Where one turn sends some rows of the set: a few examples, then the rows asked:
zizu: [-10.9  -5.4   9.4   8.6   3.0 -19.4  -4.9  11.9 -19.0  -0.5   7.9  -0.6
  10.3 -10.8   1.7  -4.6  13.8 -11.9  15.0  -7.1  -6.3  16.3  -4.2  30.2
  -8.3  -4.4  25.0 -13.2 -21.1 -11.8]
suza: [  3.9  -5.0  -5.9  18.6   7.6   3.0 -12.5   0.4  -1.4  12.7  -4.3  -9.8
 -12.9 -16.5   1.6 -10.3  -3.3  10.4   5.2   2.0  -1.6   4.8 -18.4   4.3
   7.1  11.1  12.8  -7.8   1.5  15.6]
tibif: [-13.1  -6.9  10.0   6.7   4.7 -18.8 -18.7   6.1  -0.5  -2.9  -2.4   9.2
  18.4  -9.9  -5.4   2.2   7.2 -15.1  16.4   6.4 -23.6  18.3 -15.1  15.9
 -10.3  -0.3  21.3  -5.7 -16.2 -18.2]
Bis: [ 12.6  22.6  10.1 -12.7   2.2 -26.6   3.7 -17.5   5.1 -12.8  -2.1  19.3
  -5.0   3.9   8.9  -2.4  -5.5 -14.1   5.9 -21.5 -11.2  16.3 -10.6  11.8
 -19.9  -3.8   2.8 -30.6 -19.7 -11.2]
Zotag: [  1.1  20.6  11.3  -8.1   4.6 -11.5  16.4 -14.6  -1.6  -9.3  -1.2   9.5
  -6.5  13.6   6.4  -3.6  -5.8 -13.6   6.1 -15.8   0.8  12.1  -0.5  31.2
  -9.8 -14.6   6.4 -32.4 -19.3  -9.9]
lik: [ 24.0  -0.7  -8.3   8.6   0.6 -21.7   6.4 -14.6  -3.2  -7.6  -3.1  -4.5
  -5.4 -10.6   7.2  20.1 -16.7   1.3   6.4  -1.2   1.8  -6.9  -5.5  -6.1
 -10.2   4.2 -13.8 -27.1  -0.9  -2.3]
Sobek: [  4.8   3.4  -1.7  17.0  12.1  -4.1  -5.7   4.7   0.5   4.9  -9.4 -11.0
   6.6 -15.8   1.8 -22.3  -2.8  -1.5  12.6   3.5 -18.7  -5.5 -13.0  10.2
  14.9  20.7   6.8  -5.8   7.0  11.7]
mene: [ 17.6  12.3 -13.8  17.0   1.9  -8.4  12.6 -19.1  15.4  -6.4  -9.5  -4.4
  11.4  -2.8  -0.3  22.3 -10.6 -10.3   2.9  13.7  -0.9  -3.4  -4.7   2.1
 -13.5  -0.1 -10.8 -15.8  -2.5   0.3]
nol: [ -0.4  19.8   9.8  -5.0  -0.9  -6.3   5.2 -17.1  13.7 -16.4 -10.0  25.7
   6.5  11.1   4.3   6.5  -6.5 -17.9   8.0  -1.1 -13.5  15.7 -12.7  16.8
  -9.7 -10.6   0.8 -22.4 -13.7 -17.1]
gop: [ -0.5   2.8  13.2  14.7   3.6 -35.2 -16.9  11.1  -4.4  -3.0   4.7   8.8
  14.1 -19.8   6.2  -4.7  19.0 -13.0   8.3 -11.3 -14.5  23.2  -8.9  18.8
 -11.1   0.4  18.9 -16.0 -10.8  -4.4]
pirid: [ 18.6   5.1 -13.5  16.1   7.5 -10.2  20.9 -18.3  -4.2   0.9   3.4 -16.5
  -0.1   0.0   6.1  15.6 -12.0  -1.7   5.6  -1.7  10.3  -7.2   5.1   7.8
  -8.4  -5.2  -1.0 -23.0  -9.8  -0.2]
tet: [  3.7  28.6  19.6  -2.6  -1.5  -5.8  14.8 -15.8  -1.4 -19.0  -4.1  21.2
   6.0   8.8   7.2  -3.9 -13.6 -15.0  10.1  -9.6  -9.8   8.6 -11.3  13.9
 -17.5  -1.9  -0.2 -22.9 -16.8 -12.5]
fanu: [ 22.1  15.5  -3.3  21.6   3.0  -4.6  17.6 -11.8  -1.8  -9.2  -4.6  -8.6
  12.5  -5.2   5.5  13.2 -17.5  -1.2   6.3   6.8  -0.9 -12.8  -2.9   0.4
 -11.2  11.3 -13.3 -19.3  -3.2   5.9]
Vati: [ 19.8  11.3  -1.3  18.6   4.5  -1.9   9.8 -16.4   1.5   0.4   0.8  -8.6
 -11.5  -0.3  -0.9  17.5 -19.3   8.0  -2.5   1.3  10.5  -0.9  -9.4   0.4
 -18.4   1.9  -6.1 -23.1 -10.0  14.0]
bavi: [  3.6   2.3 -19.3   9.9  10.6  -5.1 -10.1  -2.3  14.8   6.7 -14.5  -7.5
   1.8 -14.0  -5.1 -10.8   1.3  -8.2   9.7  10.9 -17.9  -1.7 -13.6   7.6
  11.0  17.1   6.7  -3.0   4.0   5.2]
Lege: [  5.8  -6.2  -7.1   9.5   3.7 -14.6 -12.8   5.0   3.4   2.2 -10.9  -1.9
  -6.8 -25.7  10.9 -10.1   3.7  -0.2   7.8  -0.4  -8.3   0.2 -10.2  12.0
  17.5  12.9  -1.4 -16.4  15.2  10.2]
fusil: [-13.0   0.7  19.7  15.8  -0.2  -9.7 -14.8   6.5 -12.0   3.4   6.6  10.1
   3.7 -16.9   0.3  -7.5   9.5  -3.5   6.2  -6.4  -6.9  25.2 -19.0  18.1
 -13.5  -1.7  24.4  -7.4 -16.7  -2.6]
fazu: [ -7.4   3.6  23.6  11.9   4.6 -17.0  -7.5   6.5 -13.6  -4.9   3.5   5.9
  24.5 -10.6   4.4 -10.8   4.8 -12.3  17.5  -5.4 -23.7  16.0 -13.6  15.0
  -9.7   4.5  23.4  -6.9 -16.5 -12.4]
pili: [  3.7  26.8  18.1  -0.3  -2.9  -2.0   3.4 -13.1   0.7 -10.6   1.7  20.9
 -10.5   6.6   2.4   3.7  -5.0  -5.1   2.4 -13.3   3.8  20.8 -15.7  19.3
 -25.4  -7.3   5.8 -25.3 -23.4  -2.8]
Riruv: [ -1.3  -6.0 -15.1   8.4   7.6  -4.7   1.7   0.1  -6.5  10.4  -6.5 -13.8
 -12.6 -16.6   3.5 -20.8   2.1  -3.3   8.4  -3.7  -3.2  -2.8  -7.0  16.5
  16.0   6.8  11.1  -9.8   2.5   4.7]

gop -> Lege
fanu -> tet
Now these:
tibif -> bavi
Zotag -> zizu
pili -> fusil

